In the data rows, the value 128 means zero.
Here are some points, one per row:
[129  92 153  94 100  91 137 178 129 154 151 109 112 103 112 118 139 129 131 124 137 122 138 105 150 118 122 136 136
 114 135 120 145 116 127 110 161 131 110 120 117  99 105 122 166 139 145 168 102 161 118 144 140 160 140 187 139 138
  79]
[124  90 160  86 100 123 168 161  99 146 147 102 124 113 152 116 172 166 141 120 130 123 132  89  79 132 139 123 138
  92 147 115 143 117 112  77 169 122 120 103 100 134 136 123 184 131 140 149 124 124 142 160 126 143 156 151  98 105
 126]
[114 125 143 120 136 107 129  99 108 181 107 122 122 112 180  84 111 155 122 112 148 125 122  97 119 129 106  99 154
 117 144  98 151 132 178 103 114 168 141 109 136 117 122 120 134  93  87 116 102  92 171 118 163 166 117 153 148 147
 158]
[116 162 107 124 154 143 114 139 145  71 139 159 137 143 111 181 138 116 133 162 131 130 123 167 126 113 101 181 117
 139 111 101 114 126 106 110 137 118 129 132 135 163 104 110 102 148 139 114 109 159 145 157 134 120 158 114 143 146
 122]
[126 112 178  93 128 101 151 107 164 143 147 126 127 134 124 111 134  95 116 103 141 105 118 123 127 134 146 127 137
  76 154 130 125 133 148 111 155 138 129 115 129 113 141 120 216 138 107 174 111 130 157 180 163 161 165 169 141 121
 124]
[102  96 115 152 115 118 101 108  91 183 124 149  92  88 138  86 147 101 116  62 143 166 134  79 115 117 181 138 112
 108 170 147 138 148 155 125 148 150  86 147 145 115 131 164 138 150  82 152  76  95 113 107 103 163  88 126 157 110
 131]
[151 123 147  89  99 133 159 213 151  66 133 146 154 148 145 169  90 228 111 145  34  97  89  96 136 151  88 182 135
 127 112 105 128 115  82 130  99 101 117 104 157 155 111 129 135  88 143 110 159 175 143 141 181  67 185 159 132 139
  94]
[115 177 120 162 158 166  49 124 113 118 106 145 156 160  62 143 150  71 170 213 144 173 151 204 126  97 129 205  96
 161 137 139 119 114 149 142 149  69 142 171 103 130 138 119  73 137 151 122 132 100 113 126 101 134 145  77 112 133
 111]
[163 125 117 139 126 139 161 135 140 108 120 138 139 135 128 137 130 129 128 150 112 141 124 108 147 148 129 110 155
 140 148 128 107 116 124 138 112 131 156 129 104 103 140 111 116 115 115 135 153 114 105 119 111 115 114 118 128 131
 121]
[127 118  95 159 141 121  74  51 125 127 100 125 107  89 141  83 142  84 144 108 206 172 121 168  99 100 177 122 128
 134 161 109 116 181 183 127  96 151 131 120 127 116 146 137 106 143  90 148 115 100 135 122 103 209  79  81 176 108
 193]
[133 157 139 128 136 154 136 154 146 113 123 140 130 178 101 184 116 156 133 175 122 141 125 163 140 138 146 141 108
 112  98 172 145 104 111 126 124 100 129 154 135 152 105  89 105 124 143 100 147 119 104 152 109 100 150 107 124 143
 113]
[131 101 106 136 134 120 123 112 134 152 118 130 130  78 174  79 123 156 118  75 141 130 117 100 132 148  94 119 113
  97 161 116 159 168 169 102 135 167 131 117 154 114 106 133 135 110 138 122 106 101 171  98 164 155  95 122 126 134
 140]
[105 166 115 112 118 133 152 145 124 108 122 134 139 146 106 173 122 125 142 141 104 117 128 158 169 145 133 176 132
 133 108 140 114 106 126 134 113 121 133 131 116 154 101 104 123 121 124 105 146 108 105 128 164  89 158 111 121 110
 145]
[143 125 146 153 150 159 149 116 117 105 169 148  89 149  82 134 153 117 138 146 115 168 129 118 105 162 115  89 128
 114 124 115  75  87 115 167  94 100 139 143 118 121 122 145 151 111 127 123 120 117 150  75  83  64 104 111 131 136
 116]
[142  95 158  93  94 107 172 169 107 143 150 130 101  84 181 107  75 169  75  83  50  54  98  49 136 154  95  86 148
  91 149 139 139 146 103  99 107 184 111  96 177 109 132 116 162 103 114 142 124 176 145 110 227 134 101 191 151 146
 115]
[143 124 153 114 168 179 181 121 123 105 110 135 103 153  92 157 145  66 134 140 126 118 148 110 141 147 123 117 137
 139 104 129 127 107 120 185  85  92 146 132 106 118 153 148 122 130 152 118 119 179 115  82 102  32  72 121 145 146
 126]
[113 146  81 142 150 166  60  95 151 115 107 119 142 171  87 136 158  93 147 135 170 167 147 172 124  98 109 172  94
 140 105 151  75 132 168 145 142 113 140 160  98 132 109 122 104 168 137 116 132 148  95 129  57 106 166  90 125 147
 151]
[142  89 113 146  73 104 164 159 125 154 147 111 152 117 143 117 115 122 111 136 136 102 131 143 118 115 114  96 148
 139 112 148 117 120  60 119 116 110 131 122 140 165 138 133 120 161 149 126 135  92 117 169 121 124 139 144  83 130
 131]
[124 154 129 145 155 124  84  83 153 106 110 127 125 165 137 137 106 123 144 191 104  89 103 146 124 104 131 135 138
 179  99 147 128  96 121 128 128 108  88 140 139 129 105 152 109 137 151  97 152 158 123 158 118 173 156 123 110 144
 152]
[128 134 119 124 145 128 158 119 129 125 152 129 133 127 155 139  94 162 128 102 128 128 128  98 139 160 130  63 120
 138 122 140 127 122 127 127 131 129 145 134 125 120 130 146 154 108 108 107 162 106 142  92 133 127  85 118 114 129
 159]
[121 117 139 141 120 100 142 139  99 153 111 118 154 118 129 141 121 169 108 113 129 117 121  81 108 133 165  78 123
 129 103 131 148 116  61 134 148 133 129  94 130 140 151 139 132 139 144 123 158 126 120 147 109 150 104 121 125 127
 125]
[145 129 107 170 169 176 153  75 126 143 104 110 120 132 156 134 142 110 125  79 137 140 140 105 159 149  84  71 145
 132 158 121 116 159 177 172  99 158 153 126 134 164 125 123 104 143  96 106 110 114 161  84 142  99 102  81 101 128
 150]
[126 121 162 104  80  35 107 151 158 146 154  98 163 144 140 104 104 152 106 206  99  85 137 179 115  89 142 117 125
 137 109 125 140 101   0 117 189  93  98 121 129  97 145 139 127 128 172 127 168 128  75 204 103 184 229 194  83 116
  70]
[136 178 120 149 136 143  58 114 114  68 124 120 122 147  81 150 162  96 141 157 142 172 151 184 147 113 178 192 110
 175 105 146 116 146 161 142 101 150 142 174  99 129 133 115 100 143 161 131 104 143 117 121  66 114 166  85 138 107
 109]
[129 133 103 146 124 103  66 104 116 148  98 151 111  98 125  83 130  48 123 102 175 179 164 116  98 121 151 146 124
  98 164 115 120 176 153 116 142 172 150 161 109 103 142 144 111 120 108 184  97  82  97 124 144 146  80 132 136 101
 141]
[130 107 133 155 109 161 150 135 126 146 154 129 141 125 132 136 127 158 113 112 127 117 131 146 130 140 165 107 139
 142 127 123 148 130 128 152 134 121 122 106 128 131 137 127 134 114 113 120 144 128 115 120 135 100  63 120 110 117
 101]
[ 96 149 144 106 142 132 148 132 144  88 143 118 148 143 107 180 129 165 160 122  94 107 114 159 133 122 112 171 108
 151  86 150 138 115 158 116 124 101 114  92 156 145 117 106 118 124 132 106 167 132 160 117  99  82 160 143 119 135
 146]
[131 140  83 102 125 119 135 145 127 168 114 116 113  84 164  65 112 120 127  70 157 102 117 122 144 107  78  85 135
 131 131  81 166 156 170 133 134 152 123 130 138 116 158 148 106 121 116 143 110 174 131 102 183 166 107 133 166 111
 136]
These points spread out most along one direction. For each point below, how far along it does it lie, from 0 to 99? 50 is the average, and the first point above lies past it. One standard deviation of the points above along it is 16.
[129  92 153  94 100  91 137 178 129 154 151 109 112 103 112 118 139 129 131 124 137 122 138 105 150 118 122 136 136
 114 135 120 145 116 127 110 161 131 110 120 117  99 105 122 166 139 145 168 102 161 118 144 140 160 140 187 139 138
  79] 62
[151 123 147  89  99 133 159 213 151  66 133 146 154 148 145 169  90 228 111 145  34  97  89  96 136 151  88 182 135
 127 112 105 128 115  82 130  99 101 117 104 157 155 111 129 135  88 143 110 159 175 143 141 181  67 185 159 132 139
  94] 58
[114 125 143 120 136 107 129  99 108 181 107 122 122 112 180  84 111 155 122 112 148 125 122  97 119 129 106  99 154
 117 144  98 151 132 178 103 114 168 141 109 136 117 122 120 134  93  87 116 102  92 171 118 163 166 117 153 148 147
 158] 68
[129 133 103 146 124 103  66 104 116 148  98 151 111  98 125  83 130  48 123 102 175 179 164 116  98 121 151 146 124
  98 164 115 120 176 153 116 142 172 150 161 109 103 142 144 111 120 108 184  97  82  97 124 144 146  80 132 136 101
 141] 51
[124  90 160  86 100 123 168 161  99 146 147 102 124 113 152 116 172 166 141 120 130 123 132  89  79 132 139 123 138
  92 147 115 143 117 112  77 169 122 120 103 100 134 136 123 184 131 140 149 124 124 142 160 126 143 156 151  98 105
 126] 65
[105 166 115 112 118 133 152 145 124 108 122 134 139 146 106 173 122 125 142 141 104 117 128 158 169 145 133 176 132
 133 108 140 114 106 126 134 113 121 133 131 116 154 101 104 123 121 124 105 146 108 105 128 164  89 158 111 121 110
 145] 40
[127 118  95 159 141 121  74  51 125 127 100 125 107  89 141  83 142  84 144 108 206 172 121 168  99 100 177 122 128
 134 161 109 116 181 183 127  96 151 131 120 127 116 146 137 106 143  90 148 115 100 135 122 103 209  79  81 176 108
 193] 46
[126 121 162 104  80  35 107 151 158 146 154  98 163 144 140 104 104 152 106 206  99  85 137 179 115  89 142 117 125
 137 109 125 140 101   0 117 189  93  98 121 129  97 145 139 127 128 172 127 168 128  75 204 103 184 229 194  83 116
  70] 51
[126 112 178  93 128 101 151 107 164 143 147 126 127 134 124 111 134  95 116 103 141 105 118 123 127 134 146 127 137
  76 154 130 125 133 148 111 155 138 129 115 129 113 141 120 216 138 107 174 111 130 157 180 163 161 165 169 141 121
 124] 63
